One turn sends every row of this set to another row. A few are shown first. Where does it send the rows asked after them?
divur: [-0.48 -3.50  0.62  0.60  0.59 -0.77 -0.74 -2.82 -0.31  1.12 -0.56  0.04
  0.46  0.27 -1.03 -0.04]
matod: [ 0.28 -0.36 -1.80  0.59 -1.40 -1.09 -0.23 -0.34  0.89 -1.89 -2.19 -0.92
  1.69 -1.02 -0.09  0.62]
Kun: [-0.59  1.60  0.25 -0.96 -1.61 -1.81  0.06  1.67 -1.34 -1.13  0.38  1.02
 -0.53 -0.83  0.37  1.40]
Dab: [-0.40 -0.50 -0.98  0.96  2.21 -0.38 -0.24  0.10 -0.44  0.54  3.57 -0.06
 -0.51 -0.58  0.70  1.12]
sikal: [ 2.82  0.19  0.76  1.18  0.05  1.25 -0.26 -1.48 -1.58  0.97 -0.28  0.51
 -1.79 -0.20  1.53 -0.03]
Zop: [-1.07 -0.19  2.22  0.69  0.32  0.28 -0.76 -1.50  1.69  1.60  2.78 -0.15
  0.86 -0.42  0.15 -1.51]
sonok: [ 1.14  0.14  0.40  2.43  0.54  0.47  1.77 -0.48 -1.35  0.39  2.65 -0.08
 -0.88 -0.21  0.13  0.79]
Kesof: [-1.02  0.83 -1.52 -0.94  1.63  1.89 -0.88  1.20 -1.90  0.73 -0.20 -1.49
  0.55  0.15  1.79  0.04]
tebat: [ 2.13  1.11  1.11 -0.12 -1.55  0.86  1.84  0.25  0.90  1.55  0.16 -0.71
 -0.42 -1.55 -0.13  0.37]
Zof: [-0.05  0.74  0.20 -0.24 -0.13 -1.65 -0.46 -3.50 -1.79  0.99 -0.42  0.66
  1.56  1.55  0.13 -1.49]
vubu: [ 0.66  0.65  0.74  2.20 -1.56  0.67 -0.71  1.18 -1.01  1.81 -0.19  0.79
  0.69  1.42 -1.93 -0.55]
Laz: [-1.17 -1.04  0.65 -0.01 -1.94 -2.13 -0.84  0.23 -2.46  1.40  0.62 -1.38
  0.13 -0.26  0.59  1.82]
Levo: [ 0.98 -1.52  1.56  0.07  2.16 -2.14 -1.06 -1.30  0.40 -0.67 -2.40 -0.37
  0.06  0.15 -0.46  0.39]
sav: [-1.23 -0.32  0.59 -0.70  2.29  0.54 -1.80 -2.99  1.00  0.43  0.84  1.17
  1.05 -0.65  1.25 -0.45]
reg: [-0.34  1.16 -0.17  1.38  0.14 -0.11  0.01  0.14 -1.17  1.20 -2.54  0.76
 -0.84 -2.07  1.34 -1.82]
dof: [-1.21 -0.37 -0.95 -0.07  2.10  2.31 -0.01 -1.58 -0.19 -0.44 -0.18 -0.80
 -0.24 -1.12 -2.04 -0.77]
pobi: [-0.45  0.03  2.09  0.47  0.95  2.09 -0.98 -2.21 -0.26  0.32  0.16 -0.55
  1.08  1.55 -2.04  0.87]
fikal: [-0.92  2.27 -0.57 -0.09 -0.08 -3.34 -1.27 -0.90 -0.65  0.90  0.64 -0.58
  2.27  0.21 -0.43  0.78]
zun: [ 1.05 -0.89  0.62 -1.70 -0.21 -0.87  1.38 -1.32  0.69  1.19  1.15 -2.51
  0.83  0.46  0.88  1.28]
Batev: [-2.19  0.42  0.21  0.55 -1.01 -2.13 -1.13  0.31  0.52  1.81  0.51 -0.18
  1.57 -1.46 -1.91 -1.21]
Muk: [-0.47  0.37 -2.02 -1.02  1.72  2.09 -0.28  1.16 -0.93 -0.11 -1.74  0.36
 -0.04 -0.43  1.01  0.11]
zoma: [ 1.19 -1.29  1.71 -1.59 -0.17 -0.80  0.06 -0.71 -2.88 -1.13  0.00 -0.65
 -0.74  0.00  1.51  0.91]
zonus: [-1.90  0.84  1.37  1.46  1.61 -0.84 -1.61  0.13 -0.36  0.79 -2.66 -0.54
  0.11 -0.39  1.21  1.55]
mesu: [-0.77  2.41  1.19  0.27  0.24  1.31 -0.82 -0.77 -0.01  0.00  0.08  0.33
  1.44 -0.18 -3.24 -0.90]
rizu: [ 1.24  0.71  0.51 -1.28 -1.66 -0.21 -2.72  1.57 -0.26  0.59 -0.36 -1.59
  0.72  0.23  0.95 -1.38]
zodep: [-1.31  0.09  0.18  1.55 -0.04  0.37 -0.16 -1.12 -1.77  2.66 -0.88 -0.23
  0.17  0.25  3.02  1.17]
safan: [ 0.76  1.19 -0.33 -1.59  1.24 -0.05 -0.38 -0.65  0.58 -2.53  0.44  1.01
 -1.33 -0.42 -0.62 -1.22]
beli: [ 0.74  0.61  0.38  1.59 -1.57 -1.02 -0.84  1.19  0.82 -2.07  0.42 -2.26
  1.29  0.04 -0.03  0.89]
Sitol: [ 2.34 -0.80 -0.18  0.66 -0.46 -0.45  0.54 -1.35 -0.64 -2.30  0.07 -0.30
  2.89 -0.36  0.31  0.78]
Kiv: [ 0.13  0.35 -0.86  0.89  1.24 -2.05  1.75  0.74  0.70 -1.38  1.39  0.54
 -0.54 -1.07 -1.13 -0.48]
tusaz: [-1.87  1.46  0.17 -0.55  0.89 -0.06 -2.69 -1.48  2.15  0.38  0.52  0.04
 -0.33 -0.77  0.47 -1.37]
sulun: [-0.35  1.84 -0.89  0.14  0.76 -1.06 -1.07 -2.63 -2.51  0.78 -2.30 -0.04
  1.04 -0.84  0.80 -0.39]
sazit: [-1.66  0.48  2.83  1.07  0.65 -1.70 -0.98  0.73  1.33  0.56 -1.61  0.70
  0.35  0.92 -0.16 -0.23]
Mas: [-0.40 -1.10 -0.10  1.60  0.39 -1.20 -0.61 -0.15 -1.09 -1.57  0.24 -2.59
  2.89 -0.55  1.21  0.57]
Bilog: [ 1.85 -0.15 -0.63 -2.34  0.06  0.34  0.06 -0.29  1.70  1.36 -0.09 -0.72
 -0.67 -2.21  0.04 -0.23]
pap: [-2.50  0.69 -0.19 -0.74  0.92  2.28 -0.21 -0.48  0.47  1.25  0.74 -1.56
  1.50 -0.90 -1.21  0.98]
zem: [ 0.33 -1.66  0.34 -0.11 -0.78 -2.05  0.19  0.22 -2.12 -0.44 -1.57  1.28
 -0.47 -2.25 -0.78 -0.13]
Dom: [-0.44 -2.50  1.82  0.33  0.54  0.17 -0.15  2.30 -0.41  0.63 -0.10 -0.35
  1.89 -0.26  1.80 -0.69]
lut: [ 0.80  2.60  1.14  1.42 -0.73  0.38 -0.22  1.36 -0.57  1.91  0.93  1.11
  0.10 -1.22  1.51  0.94]
moreg: [-0.62  0.73  1.47 -2.18  0.86  0.32 -0.71 -0.49  0.34 -0.07  2.43 -0.80
  1.24  0.93  1.53  1.74]
Tibo: [ 0.75 -1.40 -0.67  0.92  0.93 -0.02 -1.23  0.35 -1.45 -1.00  0.43  2.98
  1.29  0.89  1.02  0.94]
tilif: [ 1.72 -0.76  1.66  1.42 -0.65  1.32 -0.20  0.00 -1.83  2.01 -0.53  0.69
  1.70  1.20 -1.29 -0.72]
Lalap: [ 0.00 -0.39 -3.11  0.10 -2.29 -0.38 -0.40 -0.33 -0.94  0.15  0.01  0.72
  0.11  0.95  0.24 -1.40]
mafu: [-0.16 -0.40  0.33  0.38 -0.41  0.50 -0.29 -2.76  2.36  0.78  1.20  1.69
 -0.28 -0.29 -0.83 -1.53]

Dom moves to rizu
sulun moves to sonok
Now these:
zem moves to zoma
Kesof moves to vubu
matod moves to Sitol
pobi moves to pap
Zop moves to tusaz
Bilog moves to Zof
safan moves to divur
zun moves to fikal
sikal moves to zodep

